Each named move below is a turn or a mirror, shown by a few rows before and after it. Which moves, in which order, take the first row of each later pair to the second? The first pair is answered.
D (before |-> after):
[ 19  -5 -10 -10  -1  -6  14   8   8   9  11  11   9  14  -5  16   3  -3
  -3  -9  22 -15  11  16 -15  15 -18   1   2] |-> [ 18  -3  -7 -12   0  -7  14   6  11   8  11  11  10  14  -4  15   2  -6
  -3 -10  20 -14   9  14 -13  17 -18   2   3]
[  0  -6 -10  -7  13  -1   0  -5  16  -4   8 -24  -4   3   8   4   8   5
 -15 -14  14 -17 -15  -7  12 -21 -11  16  -4] |-> [ -2 -11 -12   2   9   9   1   5  10  -8   6 -20 -11   1   4  11   9  13
 -12 -11  14 -18  -8   1   5 -24 -11  14 -10]
[  6   0   8  -8   7  -7   0 -10  10   5   3  13   9  15  -7  10   0  -5
   7   4   3  -5  -4   3  -3  10  -5   2   6] |-> [  4  -5   5   2   4   4   1   3   3   1   0  15   3  14 -10  21   1   4
  10   6   8  -4   3   9 -11   4  -5  -1  -1]
L (before |-> after):
[-12   6   0  -5  16  -1  -1  16  -3   9   8   0   8  21  20  13  28  10
  14   1   8 -17  -2  13   7 -18  -1  25 -37] |-> [-12   9   1 -10  12  -3  -2  12   0  15   7   3  13  26  21  17  22   9
  18   2   8 -15   0  14   7 -13   0  22 -38]
[ 10   4  -1  -1  15 -11  -1   2  10  -8   4 -10 -11  -2 -11  -1  15 -16
 -22   2   5 -11 -19  -6 -15  -9   7  -6  14] |-> [ 11  11   2 -17   3 -16  -6  -5   7  14   2   7   8  10 -16   5   0 -14
  -3  11   7  -3 -12  -3 -14   2  10 -13  19]
[ -1  12  -5 -19  -1 -13 -15 -14  10   8  -5  -1   2   5  -3 -14  -5  -5
   3   5   0   2 -12  -6   4  -3   6 -12  14] |-> [ -4   6  -9  -9   7 -11 -11  -8  11  -4  -3 -13  -9  -5   2 -22   7  -7
 -12  -2  -2  -5 -17  -9   7 -12   2  -6   9]
[ -9  -3  10  -2  -3   0  -4 -21  -8  11  10  -2   8  -2  24 -17 -18  14
  11  -7 -31   2   6 -17  35  13   3  15  -5] |-> [ -8  -5   9   4   2   0  -2 -18  -9   1  10  -9  -1 -12  27 -22 -11  14
  -1 -11 -34  -3   3 -18  36   5   1  17  -9]
U (before |-> after):
[ -9  27   0  -5  20   8  -9   1   4  33   5  -8  12  16 -12  -3 -32   9
   4  16  -8  18   1 -12 -12   4   7   2  -5] |-> [ -6  30   1  -8  31   0  -7   2  18  23   9 -16   3  16 -18  -7 -26   2
 -12   9   0   8 -14 -14 -16  -3   3   3   1]
[-10   2 -24 -25   2  33 -14  20  20  -2  10   9  -6  32  12  11   3  46
  19  10  31 -11 -13  -3  10 -26 -13  30 -28] |-> [-12   1 -25 -24   0  32 -15  18  19  -1  11  13  -2  31  12  12   1  49
  22  10  29 -11  -9  -2  12 -24 -14  28 -28]
[  5   1 -30   5   2  -7  19  14   2   6  -4  14   6  -3 -31  37  26   3
   6  21   0 -14  -4  -5 -17 -22   2  14   2] |-> [  2   1 -28   9  -4  -3  20  16  -6   9  -5  18   7  -3 -26  39  21   6
  14  24  -5 -10   6  -5 -17 -18   4  12   1]
P (before |-> after):
[ -6  12   7 -11  15  -4   9  -7  25  -7  19  -9  -2   1  12  -1   9  -9
 -12 -16  16 -12 -22   1   5   3  -4  31   6] |-> [  4   1  24  -2   2  -5  11  -6   1  -5  14  16  14  -3   6  23   9 -18
   2   1  17   6   4  14 -17  23  -5  20  14]
[ 18  -4  13  -1 -11   1  22  -7 -21  10   2  -6  19  -3  24 -10  -9  14
   8 -16 -12  -5  -3  -6  30   9  -4  14  -9] |-> [ 21  -3  10  -6   1  -5  27  -5  -8  -1   7 -15  13  -2  20  -8   1   5
  -6 -22  -1 -16 -20  -7  27   4 -10  17  -3]
[-11  10 -27 -13   2  11  -2  14  17  -7  -7 -12 -17  15 -10  -3  -4  21
   2   7   6  -4  -7   1   1 -17  14  -9 -11] |-> [  3   3 -15 -12   8   1   4  15  13 -15  -5  -5 -12  16 -18  19   7   3
  -7   8  23  -7 -11  12 -21 -10   5 -13   1]
Pairs:
(two moves a pair)
[ -1   1   6   0  -3 -12  -4  23  10 -15  -4   1 -16 -11 -21   7  18  -7
 -20  17  12   2   4  14  -8 -21   6  -8   6] |-> [  3   2  17  -3 -17 -16  -7   6  -5   0  -5  16   1 -14 -15   5   5 -13
  -4  25   0  17  15  13  -4  -6  12 -16  13] : D then P
[-10   3 -16   4   9   8  -3  31 -12  22   1  18 -27  44 -36  15  12   8
  10   1  16  -4  26   4 -19 -12   1  -1   9] |-> [ -7  14  -7  -6  30 -23   2   7   6   8  13 -10 -30  28 -22 -17  22 -24
 -18 -19   8 -20  -8 -15   1 -15  -3  13  25] : D then L
[ -6   5 -39   8  18   5  -2   2 -10 -14  14 -21 -43 -20 -19 -50  27   1
  -3   3 -13  10   1 -14  11 -31   7  -5  -5] |-> [ -8   8 -34  -1 -12  13 -10  -6 -29  15   7   5 -21  -8 -17 -39   1  14
  35  21 -25  31  29 -10  17  -9  17 -14  -9] : U then L
[-23 -10   6 -15 -15  -3   7 -16 -12   8   0  15   3  -7  -1  12 -39  19
  19  36 -23  10  10 -20   5   8  -6  13  -8] |-> [ -4 -14  19 -17   1 -27  16 -12  -7 -16   2  22   3  -9 -21  33 -13 -16
  -5  35   3  -1 -10  -9 -27  10 -16   1  15] : U then P
[ -4 -25 -33  18  -8  15  -4  24  -1 -35  -9   8  -7 -11 -27  12  -3   9
 -19  -2  20 -14  16  18  -8 -21  -7   8 -19] |-> [ 14 -14   0  -9 -16 -30  -6 -18  -7 -21  -2  25  32 -14 -22  11 -14 -38
  -7   3   9  -7   8  11  -6  18 -11  -2  20] : D then P
[ -5 -21  -8  -8  -6  -8 -19   3   4   1  -9   5  -5  21  -7   2  12   0
  -1   5  -1  14  10  10 -11  -2  24 -10  -8] |-> [ -6 -16 -10 -16  -3 -12 -22  -6  15   3  -7  -2  -7  23  -4 -11   9  -1
  -5  -1  -4   8  -1   4   2  -6  26  -7  -6] : P then D
[-27  13 -40 -11 -15  19 -27  13   6  33   8  13  14  31  -4 -14 -14  33
  13  12  -1  18   6  -2  -1  -8   8   3  -7] |-> [-13  19 -33 -32  11 -14 -17   4  31  14  19  -2  15  34 -12  -9   5  -4
 -16  -3  20  -9 -34  -1 -13  -8  -7   8  18] : D then P
[-10  15  -8   8 -13   3  -2  -4  -9  -4   4  19  -4 -30   7   6 -16 -14
   5  -2 -17   7  22  -1  -1   5  -2  -6  -4] |-> [ -5  24 -12 -14 -11 -13  -3 -10   8   4   7  21   5 -15  -6   9 -17 -25
   4   0  -1   1   3  -2  -4   7  -4 -14  10] : U then L
[  1 -13   7   4 -10  -3   1   9 -21  17  -3   3  10 -23   8  -7  -3  11
  -3   3  -8  13   6  -2 -16   5   7 -10  12] |-> [ -1  -3   0  -5  -3  -9  -2   0  -6  21   2 -12   8 -23  14 -24  -5  10
  -8  -4 -13   5  -9 -15  -1   0   6  -4  13] : D then P
[-17  11   2  -1 -18   5   0   9 -13  21 -16  11   5   3  -8   2 -11  17
  16  13 -11   8  13   1  -7  -6  18 -13  -5] |-> [ -5  12   1 -10   9 -12   9  14  10  -3  -8  -1  -7   7 -19  12  11  -5
 -14  -3  16 -17 -20   5 -21 -16   4  -7   8] : P then P
[-11   2 -19 -14  -5  16  13  -6  14  32  11   4  21  30  19  12 -30  36
  45  -7 -11   4   8   7  34  27  -4  22 -19] |-> [ -9  -7 -34  -4  19  25  24  22  31   4  14 -12  -8  32   4  28  -3  40
  16 -19  17 -21  -8  19  14   5 -18  30 -27] : P then D
[  2  10   5  13  20 -13 -11  16  12 -34  -6 -18 -18 -15 -17 -38  38 -25
 -48  -7  -4  -1 -18 -11 -32 -20  18 -28  21] |-> [ -3  12  -4  -2 -18   7 -21  24  -7  11 -19  32  13  19 -33   1   6   0
   8  25   4  27  21   8 -51  -1  30 -51  11] : L then D
[ 40 -30  18  23   0  -1  -2 -28 -28 -38   0 -12   6  -9  14 -22  17 -20
 -36   2   3  -1 -13   5 -22  26  -4 -12  30] |-> [ 39 -25  14   9 -23   7 -11 -28 -36 -13  -5  16  27  12   3  -2  -4  -8
  -4  20   9  16   7  16 -30  42   4 -28  28] : D then L
[-10   5 -16  -6   4   4  -3  23   2  32 -36  -6 -18  31 -16  -7  -7  44
  10   9  23  -6   3  21   6 -41  21  -4 -25] |-> [ -3  -2  -7  -3  -4   8   2  23 -10  31 -38  11  -8  31 -16  16  -9  40
  23  17  26   1  18  32  -5 -24  17  -6 -25] : P then U
[  9 -31  -6  27  29  13  31  19  -7 -32   2  12 -25 -11  10  20  26  12
 -20  -5  20  -3  10  23 -14 -11 -18  32   1] |-> [ 21 -22  23   6   8 -20  26 -23 -26  -7   5  37  17 -14  21  13   3 -21
   7   6  -3  21  20  14  -4  29 -12  18  29] : D then P
[ -4 -19 -33 -16   0  42  20   1  24   1  11 -21   4  -3  24   6   0  49
   5 -14   6 -21 -18  10  28  -1 -27  43 -26] |-> [ 18 -25 -10 -27  14  10  31  -9  26 -14  14  -8  18  -3  12  30  18   5
  -9 -16  29 -30 -35  21   3  16 -43  37   4] : P then D
[ 10   2 -35   7  -4  21  24  21   7  16   7   3   1  11   1  23 -20  33
  15  -1  15  -8   5  12 -15  -3  -5  -1 -24] |-> [ 16  11 -27  -6  21 -10  27  -1  26   2  20 -25   0  -4  11 -11 -10   1
 -11 -22   8 -26 -30  -6   4  -3  -9  11  -3] : D then L
[ 21  13  28 -14  14 -21 -12  -2   3  12  -4   2  18  17 -20   4  -9 -24
  -8  -3   9  -3  -7   9 -25   3   0 -13  22] |-> [ 15  -1  21  14  14   5  -8  28  -7  -5 -10  -1  -4   9 -26  17   6  -3
 -12  -2  11  -1  10  20 -39 -13  -2 -12   4] : D then L
[-13   1 -18   1  -3  15  -1  23   4  -8  -2  -4 -16   8  -3  -3  -6  20
  -5  -3   8  -7  -2   2  -1 -17   4  -3 -18] |-> [-13  10  -7 -11 -15   3  -7  -4  -3  11   0   7   6   8  10 -13 -23  12
  14   2 -12   5   4  -6  17   3  10  -2  -9] : D then U
[  1 -21  21   2  -3 -11   9   6   0  -1 -13 -10  43  -9  -3  -7  22 -37
  -8  12  -4  24  -9 -17  -2  14   4  14  27] |-> [-20 -25   0  20 -15  23   1  24  -5   6 -20 -20  27  -9   3 -20  15   5
   2  16 -17  31  10 -19  12  -6  16  17  -1] : D then P
[  4   4  15  13 -16 -12 -20  -7 -16  -1 -18  21   8  -7 -13 -16   9 -18
   8  20  -8  35  16   6 -29   4  22 -30  17] |-> [ -7   2   5  29  -7   0 -20  -2 -17 -12 -18  -3 -15 -23  -2 -41  15  -3
  -8   8 -23  31  14  -4 -11 -16  26 -17   2] : L then P
[ -9   7  21 -26 -16  -7 -24   6  -2  -1 -23  30  15   7 -27  -4  11  -3
  -4   1  -1  23   6  22  -3  19  39 -20  22] |-> [ -9   5  16 -18   5 -12 -18  14  13 -27 -17   6  -7  -4 -26 -12  31 -11
 -33 -14   5   6 -15  19  -5   3  31 -12  26] : U then L
[ -3 -11  -1  11  -1  16   7  -9 -10  -2   1   8   0 -10   8   9  -4  18
  15  -3  -8  -2  12  -6  10   9   0  21 -13] |-> [  3   2  -4 -18  -2  -2   2 -16   8  10   1  16  15  10  -7  13 -10   6
  18  -2   6  -9  -5  -7   6  16   0  12   1] : U then L
[  8   7  -1   0   1 -18 -24   5  10 -10 -11 -15 -16  -8 -16 -27  14 -23
 -29   1 -13   8 -19 -13  -5 -23  18 -22  21] |-> [ 13  -1  12  11 -16 -13 -25   4 -18  -2 -16  11   1 -10 -19  -6   8 -27
  -7  18 -18  30  12  -2 -18  -6  20 -30  23] : P then U
[ -7  -8  -8  23  -7   9  -5   7 -11  -6   1   4 -14  -5 -11 -26  -5  15
 -14   4  -9   4  -9   1 -12 -21   7  -1 -22] |-> [ -2   2 -13   1  -2 -11  -9   4   8  -4   4   3  -6   9 -26 -24  -4   3
 -16   0   4  -8 -29   1 -18 -22   7  -5  -6] : L then U
[ 11   4   8 -18 -22  -6  -1  -8   6  12   2  10  22   2  -3  -3  -7   6
   9  -1  -8  17   9  -7   9  17   4 -18  15] |-> [ 16   6   4 -26  -4 -16   4  -6  24   0   7  -4  13   4 -10  -5   6  -4
 -10 -13   8  -2 -14  -6   5   9  -2 -12  20] : P then P
[ -1 -16   1   6  -3  24   4  14  -3  -8   6   1 -26 -15  11 -10  -4  16
  20  10  -8   0  -7  -2  -5  -8   1  -3  -8] |-> [ 12  -9  16 -13   6  -5   8  -5   5 -10  14  -1 -12 -15   9 -11  -1 -17
  12   6  -1  -6 -27  -7  -7   5  -6  -1  14] : D then P
[-23 -15 -11  16  19   3  -3  23   7 -15   3 -19 -13  -8 -13 -30  29  -9
 -41 -18 -19  -9 -18  -8 -14   0  10 -16  -2] |-> [-13 -27   8  27   1   6  -1  23 -27  -9  -5  12   6 -11 -14  -5  27 -15
 -21   1 -21  13  14  10 -35  24   8 -28   1] : P then U
[ 17  16 -20  -1 -21  -5   6  14  20  20 -24   6 -23   7 -41 -16  20 -10
  -4  30  19  38  -7  17 -32 -19  13 -35  11] |-> [ 19  20 -14  -6 -31  -7   2  -2  11  34 -23  15  -9   8 -28 -22   5 -13
  13  35   4  49   1  11 -20  -4  15 -34  11] : D then U
[-14   0 -15 -11  12 -16  22  -7   2  35  26   3   0   4  24  26 -15  -9
  12  11 -16 -13  17   2  35  22  -4  23   3] |-> [ -3  -3  -3 -10  20 -26  25  -2   3  21  26   7   0   3  14  41  -2 -29
   2  10   0 -17  11  11  15  27 -10  16  16] : U then P
[  4  -5   0  13  -8 -14 -21   0   8   9 -10  17   0  14 -32  -3  -3  -2
  -4  18  -8  12  -9   2 -17   6  26 -20   4] |-> [  0  -3  -2  13  -7 -10 -23  -1  11  11  -9  14  -4  14 -29  -8  -5   3
  -4  16 -13  14 -10  -4 -11   1  28 -19   2] : U then P
[ 10  15  19  -9  -2   0  -2 -17   5  11  11  -4  15  14  22   5 -11  -3
   9   6  -5  -3   0  -7  11  13  -6   8   3] |-> [ 15   4  28  10   8   2   7  -8  -2 -10  11  -9   2   0  24  10   5 -13
  -7   4  -1  -5   3  -1  -3  11 -15   8   4] : L then P
[-14 -15  -6  23  13   5  -8  -4  10 -10   9  -6 -24  -9  14   0  12  10
 -16  -2   1  -8   1  12  -5  -8  -5  23  -4] |-> [-11  -6   4   6   6 -14 -13 -30  12   6  14  -3  -6  -6  23 -13   1  -5
  -4  -5 -11  -5  -6   3  14  10  -4  21   7] : U then D
[ -6  -8  -3   6  -1   1  19  26  28 -10   0   9 -19 -15 -31  32   3  11
   1   2  36  -5  24  24 -19 -10  -3  -7  17] |-> [  0   1  18 -12 -16 -21  12  -8  17  13   1  23  11 -15 -22  20 -21  -8
  24  12  12  12  30  12  -5  18   5 -14  37] : D then P
[  3  14 -11 -35 -11 -18  -7   2  21   4   3 -12  23  20 -30 -26 -13   1
  -2  -1  -1  -7 -11  -1  15   1   3   3   5] |-> [  8  -7 -12  -8 -17   3   2  30   0  -8  -6   4  12  18 -43  11   2   8
   0  13  15   0  13  23 -22   1  -4  -4  -2] : P then D
[ -1  16   0   0   1 -17  -1 -10  19   6  -1 -12  -1   1   2 -17   3 -12
 -12  -8   5  -6 -19  -5   4   2   4   5   6] |-> [ -3  10   9  10 -16 -11  -5 -11  -1  15  -7   9  12  -2   4 -11  -4  -8
   7   8  -5  14   9   0  -3  15   9  -5   3] : P then P
[  1   6 -13 -14   5   4   3  17   9  -2  -3   4  -4  14  -6  25   6   6
  -4  -1  27  -7  -8   6  -5  -9  -4   6  -5] |-> [  6   5  -8 -14   3   1   4  16   6  -4  -4   6  -3  14  -9  28   8   1
  -2   1  29  -4  -5   6 -14  -7  -4   2  -2] : P then U
[  5   1   1   4 -19 -17 -12   9  -4   3 -17   5   3   2 -18 -15  -9  -6
   9  13  -1  12   2   0 -28  -9  28 -37  11] |-> [  2  -7   2  24 -14  -7  -9  12 -13  -9 -18  -3  -8 -12 -11 -16  -5  -1
   5   9  -9  16  10   3 -23 -14  25 -33   2] : L then U
[  4   2   0   9 -13   8   6  -1  -6  -1   9  -5 -15 -25   7 -13  -3   4
  -5  -4 -12   5  18 -10   8   6   7  -2   2] |-> [  3   8 -10  -9  -6   3   6  -4  11   1  15 -14 -15 -16   5 -16  -4   2
  -9  -8  -5  -6  -3 -16  12   0   3   0   6] : L then P
[ 5 12  6 -2 -2  8 -2 -5 -5 11  8 14  5 -1 12 -1 -9  4 18  3 -7 -4  6 -7
 16 16 -3 11 -8] |-> [  1  13  -1  -8   5   8   1  -3   1   8  10   8   1  -2  13  -3  -7   6
  13  -1  -4 -10  -3 -10  20  11  -5  14  -8] : P then U
[-11   0 -12  -9 -18  21  -6  -6  -2  20  -1   0  -1   0   8 -16 -20  13
  24   1 -20   9  20  -6  28  -7   5   6 -24] |-> [ -6  -6 -24  -5  10  20   9  16  21  -7   3 -17 -24  -1  -4   1   8  11
 -10 -12  11 -17  -5   4   8 -29  -7  14 -24] : P then D
[  9   1  -6 -12  -1  -4   5  20  -2  -5  -4  18   3  13 -15  39  -2   6
   5   0  27  -5 -12  19 -36  -7  -7 -13  -7] |-> [ -6  -6 -14  19   3  18   5  28 -11 -19  -7  -7 -23  -9   5   8   5  25
  -7  -8   2  -2   0   9 -14 -26   1  -1 -27] : P then L
[ -3   0 -12  -6 -13  19   7  -2   1  27   4  18  14  22   0  25 -23  26
  31   8  10   2   9   5   9  12 -11  11 -19] |-> [ -7   3 -26  -5   8  16  13   4  24   6  11 -11 -10  14   5   5 -10  30
   1 -11  16 -21 -17  -6  20 -10 -17  24 -22] : P then L
[ -6   5   3  -9   6   4  10   7  14  -2   1 -11   2   1 -14  -8  15  -8
  -6   0  19  -5  -9   2 -27 -13  -1 -12  20] |-> [ -6   5   3  -9  -2   9  10  12  11   5  -2  -2   7   7 -18  -1  10  -2
   4   7  20  -2  -2   8 -33 -10   0 -16  16] : L then D
[  7  14  10 -12 -24 -18 -15 -11 -11  -5  -3 -24  -9  -6  20   0  -1   0
 -21   6 -25  10  -9   1 -12   0  31 -15   6] |-> [  6   8   5  -3 -19  -9 -11   2  -6 -14  -6 -25 -21  -4  16   4   9   5
 -29   6 -15   6 -10   6 -21 -11  28 -16  -2] : D then U
[  2 -13   3  24  19   2  15  -2  -6 -28   1 -25 -21 -28  23  -7  15  -7
 -25 -17  -7  -6  -9  -4  10 -10 -10  22  -8] |-> [ 13   9  -2 -31  11 -30   5 -19  25   5   7  -3  12  11  -5   4  -4 -24
  -5 -12  22 -13 -38  -4   2   6  -9   7  18] : L then U
[  1 -11  14  28  44  -9   6  14  -1 -38   7 -19 -27   7   3   7  37 -36
 -50  -6   8 -33 -17   3  12   6   5  -2   3] |-> [ -1   0  36  10   9 -20  -5 -30 -26   5  10   7  20   4  28  -8  -6 -37
   3  10 -31  -1  12 -11  45  49  19  -4  12] : U then D
[  3  13 -11 -23   3  -9   7  -6  16   0   6  -7   3  11  -7  -1   2  -8
 -16  -9  19 -21 -21  -6  -2  -5   2  -3   6] |-> [ -7  15 -19 -22  -6   3   4  -9  12  12   5  -9   4  11   4  -9 -14  11
  -2 -10   3 -17 -10 -11  16  -5   8   3  -7] : U then P
[ -8  13  -9 -32  -7  -3 -21  -6  19   8  -5   6  -3  24 -20 -15  -7   9
   5  13  10  -2 -15  -7  -9  -8  21 -21   6] |-> [ -5  13  -9 -33  -1  -4 -18  -3  24   6  -4   4  -4  25 -23 -10  -5   6
   3  10  17  -6 -21  -7 -13 -10  16 -19   9] : U then P
[  8   5   7   1   7 -32 -15   4  -3  -9  -7  -2   1  -3 -24  -5  16 -38
 -15   6   8  11 -15  -2 -29  -6  12 -24  26] |-> [ -9  -2  -4  21 -15   2 -23  17 -22   7 -17   3  -5  -2 -16 -11  -1   1
   8  17 -13  31  19  -1 -19 -13  28 -26   0] : D then P
